array([[ -9.5,   6.4,   4.9,  -5.0,   5.2,  -5.9,   8.4, -13.3,  -7.5,
          1.1,   7.6,   6.1,  -1.2,  11.2,   6.9, -11.9],
       [-13.2,  13.1,   8.5,  -4.1,   3.9, -12.9,  14.6, -10.1,  -4.9,
          1.6,  12.0,  13.3,  -4.5,   8.3,   9.9,  -8.8],
       [ -5.0,  23.9,  24.3,   7.6,  -4.2, -23.7,  18.9,   5.0,   4.9,
         17.7,  14.9,  23.2, -13.7, -11.1,  10.5,   5.2],
       [ -4.9,  10.7,  12.1,   3.6,  -2.5,  -9.6,  12.4, -20.9, -13.9,
         11.5,  10.3,   7.4,  -8.5,  18.3,   8.4, -20.2],
       [ 21.0,   4.1,  17.9,  31.9, -27.7,  -2.8,   3.9, -22.9, -16.5,
         34.9,  -0.4,  -6.3, -22.2,  18.7,  -1.5, -26.3],
       [ -2.5, -14.4, -14.8, -14.5,  13.8,  13.8, -12.6,   5.8,   6.7,
        -16.2,  -8.3, -11.0,  17.5,  -8.1,  -5.4,   8.0],
       [  1.2,  30.6,  28.4,  27.9, -25.1, -28.6,  27.7,  -8.9,  -5.8,
         30.7,  17.2,  24.2, -32.9,   5.7,  12.0, -12.8],
       [ -7.2,  -7.8, -17.7, -21.8,  21.0,   8.5, -10.0,  27.3,  20.5,
        -26.9,  -5.1,  -0.5,  22.5, -30.8,  -3.4,  30.3],
       [-12.4,  17.0,  11.1,  -0.7,   1.1, -16.1,  17.0,  -5.9,  -2.2,
          4.3,  13.1,  17.1,  -8.8,   3.5,  10.7,  -5.6],
       [  0.2,  -5.1,  -9.0,  -1.5,   1.2,   8.0,  -2.1, -12.4,  -8.9,
         -5.1,  -1.9,  -6.8,   1.9,  11.2,  -0.2, -12.5],
       [  5.3,  24.3,  24.8,  27.5, -24.6, -20.8,  23.5, -24.0, -18.3,
         31.6,  15.3,  15.4, -30.3,  21.0,  11.0, -27.2],
       [ -5.0,  25.9,  23.8,  17.4, -15.4, -23.7,  25.7, -20.3, -13.7,
         24.0,  17.7,  20.4, -26.2,  17.6,  13.6, -22.4],
       [ -8.5,  -3.9,  -6.3, -12.9,  12.3,   5.5,  -0.2, -17.2, -11.3,
         -8.8,   2.5,  -3.7,   8.7,  15.5,   3.7, -14.6],
       [ 16.9,  24.5,  33.2,  36.3, -30.5, -22.7,  18.4,  -5.2,  -4.8,
         42.3,  10.8,  15.5, -31.5,  -1.6,   5.8,  -9.0],
       [-21.8,   4.8,  -2.2, -23.8,  23.0,  -1.6,   9.5, -28.9, -20.2,
        -12.4,  12.5,   6.4,   8.5,  27.0,  12.9, -24.5]])
The maximum -> 42.3
What is the entry just right of 18.9?
A: 5.0
What is the entry just left of the smallest entry?
A: 24.2
What is the smallest entry?
A: -32.9
The entry just left of 18.3 -> -8.5
What is the entry just left of 34.9?
A: -16.5
What is the entry just left of 30.7?
A: -5.8

((6, 2, 5, 5, 6, 5, 7), (5, 0, 5, 5, 4, 3, 3), (3, 5, 5, 7, 6, 1, 5), (6, 2, 5, 3, 7, 3, 5), (4, 4, 2, 5, 6, 4, 1), (4, 0, 5, 4, 6, 4, 5))
The 1st entry in reading order: 6
The fifth entry in reading order: 6
